One turn moves each row of this set onto another row. After a few examples, where does it send each row asked below?
Dubu: [ 0.19  2.21 -0.89  0.41  0.06  0.12 -2.45 -0.68 -0.78  3.11  1.07  2.33
 -0.15 -1.58 -1.66  1.50 -1.90  1.27  1.35 -0.36  1.33 -0.95 -0.10  3.02
  1.96  0.09 -2.47 -0.99]
lugu: [ 0.60  0.02  0.44 -0.61 -2.19  2.68 -0.51  0.13 -1.11  1.52 -1.06 -2.31
 -0.53 -1.72 -1.50 -1.66 -0.62 -1.91  2.05 -0.36  2.71 -0.80  2.70 -1.73
 -2.02 -0.74 -2.19  1.64]
Zabe: [ 0.01 -0.67  1.56 -1.22  0.06  3.63  0.08  0.58 -1.08 -0.67 -0.52 -0.68
 -0.83  3.30 -0.88  2.07  0.31  1.03  0.47 -0.84  1.88  1.09 -1.84  3.52
 -1.36  3.00 -1.63  1.20]
lepu: [ 0.05  1.35  0.66  0.97 -0.84 -1.46  0.14 -0.28 -1.74 -1.07  2.39  0.98
  0.93  1.94  1.18  1.33  1.93  1.84  1.86 -0.61  0.67  0.47 -3.29  1.40
  0.07  1.86  0.33 -0.15]
Maro: [ 3.40 -2.50 -1.95  1.07 -2.33  0.84  0.74  0.68 -2.40  0.43  0.05 -0.15
 -1.07 -0.36 -2.61 -0.04 -0.72 -1.86  1.34  1.16  0.93 -3.06  0.70 -0.17
 -0.55  0.78 -0.78  1.28]
Rodo: [ 0.98 -0.69  0.94 -1.83  1.40  2.14 -3.04  3.34  0.17 -1.11 -0.15  0.80
 -0.99  0.36 -1.06  0.05 -0.16  1.94 -0.60 -1.35 -1.51 -1.86 -1.09 -0.05
 -1.12  1.45 -1.11 -0.70]
vekur: [-1.92 -1.73 -1.23 -1.13  0.04  1.21 -0.24 -1.03 -1.94  1.68  0.93 -0.50
  1.53 -1.31 -0.26  2.71  0.64  0.79 -2.51 -0.67  0.36  1.53  0.92  3.34
 -0.49  2.14  0.24  0.23]
vitog: [-1.89  2.27  1.41 -1.45 -0.62 -0.09  0.07  0.75 -0.40  0.32  0.44  0.32
  0.25  1.85  2.41  0.01  2.20  0.37  0.60 -3.07  1.11  1.34  0.38 -0.50
 -2.35 -1.40 -0.48 -1.30]
baliz: [ 2.66 -2.09 -2.25  1.45 -1.97  1.29  1.14  0.60 -1.84  1.00  0.23  0.30
 -1.10 -1.95 -3.33  0.61 -1.55 -1.21  0.66 -0.65  0.52 -2.85  0.78  0.31
 -0.50  1.57 -0.28  2.70]
vure: [ 2.39  1.25 -0.90  2.76 -0.15  1.99  1.03 -0.19  0.09 -1.05  0.42 -0.27
  0.33 -1.11 -1.06 -0.88 -1.64 -4.45  0.09 -0.12  1.80  1.05 -0.29 -0.08
  0.01  3.77 -0.15  1.86]
kapu: [ 0.92  0.33  0.64  0.99 -2.19  4.30 -0.57 -0.61 -1.77  0.37 -0.53 -1.14
 -1.48 -0.67 -1.39 -0.90 -1.06 -1.43  2.29 -0.69  2.57 -0.67  2.98 -1.44
 -2.22  0.17 -2.52  2.36]
zapap: [ 0.08  2.21 -0.25  0.36 -0.04  3.07  0.76  1.72 -0.38  2.07 -1.85 -0.88
 -0.24 -2.02 -0.03 -2.70 -0.08 -1.86 -1.67 -0.20  0.72  0.85  2.20 -0.50
  1.17  1.50  0.09  3.84]
vavol: [-1.10  1.81 -0.40  0.01  0.54  3.66  2.70  0.30  0.18  0.81 -0.78 -1.38
  0.57 -1.39 -0.20 -2.13 -0.28 -1.85 -1.78 -0.37  1.26  0.51  1.28 -0.70
  0.91  1.91 -0.21  3.75]
Toz: [-0.03  1.14  0.40  0.76 -0.92 -0.88  0.91 -0.28 -1.74 -1.57  2.16  0.94
  0.91  2.02  1.18  1.18  2.48  1.56  1.81 -1.06  1.21  0.11 -3.24  1.41
 -0.41  1.87  0.24  0.01]
Kalik: [ 2.50  0.92 -1.41  2.98  0.29  1.64  2.13  0.22 -0.46 -1.93  0.15 -0.30
 -0.81 -1.05 -0.49 -1.04 -0.85 -2.54 -0.08  1.37  1.56  0.11  0.02  0.50
  1.37  3.84  0.15  1.97]
gosus: [ 2.18 -0.57 -1.71  2.01 -0.35  2.10  2.51  0.14 -1.06 -2.55 -0.31  0.51
 -2.18 -0.77 -1.57 -1.21  0.12 -0.99 -1.09  1.48  0.56 -0.07  0.57  0.99
  1.30  3.44  0.12  1.41]
rusu: [-0.03 -2.34  1.46 -1.96 -0.82 -1.24 -0.32 -0.01 -2.08  1.98  0.93  1.05
 -1.34  1.62  0.39 -0.19  0.47  2.30  1.82 -1.98 -1.82 -1.00 -0.89  0.48
  0.41 -0.01 -1.89 -1.52]
vom: [ 0.99  3.33 -1.59 -0.62 -1.20  0.07 -1.61  0.84  0.15 -0.20 -0.02  4.51
 -0.31  1.42  0.26  2.62 -1.04 -0.67  0.12 -1.30  3.38  0.93 -0.29  0.16
 -0.42 -0.02 -0.17  0.34]
Sobe: [ 1.04  3.93 -0.13  0.19 -1.72  0.52 -2.37 -0.57 -1.50  2.07  0.51  0.13
  1.33  3.18 -1.39  1.77 -0.72  2.29  1.04 -1.53  2.82  0.82  0.35 -0.18
  0.28  1.07  0.47  0.90]
Mekez: [ 0.29 -1.98  1.44 -1.94 -0.92 -1.65 -0.14 -0.37 -1.78  2.18  1.42  1.16
 -0.67  1.90  0.72  0.44  0.02  2.44  1.84 -2.25 -1.31 -0.75 -0.99  0.20
  0.42 -0.30 -1.66 -1.09]
vofav: [-0.66 -0.90  0.86 -0.86 -1.36  1.81 -1.30  0.78 -0.36  2.35 -0.52 -2.93
 -0.23 -2.05 -2.12 -1.83 -0.09 -2.27  0.37  0.10  1.68 -0.80  1.72 -2.16
 -1.45 -0.70 -1.08  2.00]
vif: [ 1.81  0.78  0.33 -1.53  0.08  0.35 -1.59 -0.90  1.96  2.55 -0.55  2.00
 -0.76  0.52  0.92  0.51 -3.76  2.15  0.63 -1.32  0.50  0.80  1.09  1.19
  1.95  1.29 -0.27 -0.12]
novi: [ 3.11 -1.44 -0.45  0.69 -2.51  1.80  0.03  0.43 -1.68 -0.06  0.20 -0.73
 -1.37  0.16 -2.13 -0.23  0.34 -2.64  1.41  2.36  0.38 -3.06  0.29  0.04
 -2.16  0.63 -1.08  0.19]
negev: [ 1.97  0.90 -0.11  0.79 -0.33  3.67 -1.35  1.62 -0.27  2.35 -0.87 -0.13
 -0.37 -2.20 -0.31 -2.95 -0.05 -1.95 -2.17 -0.66  0.11  0.47  2.66 -0.02
  0.64  0.98  0.08  3.11]
dup: [-2.68  1.76  0.43  0.44  0.49 -0.41  0.17  1.22 -0.77  1.62  0.00  2.24
 -0.05 -0.43  1.83 -0.70  0.66  1.07 -0.16 -1.15 -1.53  1.63 -1.87  3.47
  1.51  0.26 -0.05 -0.60]
sezop: [-3.00  0.52  0.34  0.30  0.80 -0.51  0.30  0.95 -0.64  1.83 -0.06  1.88
  0.12 -0.51  1.90 -1.00  0.52  0.71 -0.37 -1.22 -1.60  1.50 -1.88  3.21
  1.81  0.61  0.13 -0.48]
Gazo: [-2.32  1.20 -0.40 -1.04  0.85  1.75 -2.05 -0.17 -1.57 -0.78  1.14  0.67
  2.39  0.07  0.64  1.68 -0.79 -1.84 -0.80 -0.27 -1.04  0.28  0.26 -1.99
 -2.26  1.53 -1.27 -2.01]
sof: [-1.91  2.12  1.26 -1.73 -0.65 -0.21  0.27  0.63 -0.38  0.40  0.31  0.96
  0.03  1.72  2.14  0.04  1.39  0.89  0.69 -3.47  1.25  1.70  0.43 -0.07
 -1.96 -1.77 -0.81 -1.31]

sof goes to dup
zapap goes to Kalik
Now find these:
vavol goes to gosus
negev goes to vure
Dubu goes to Sobe
sezop goes to Toz
Gazo goes to vekur

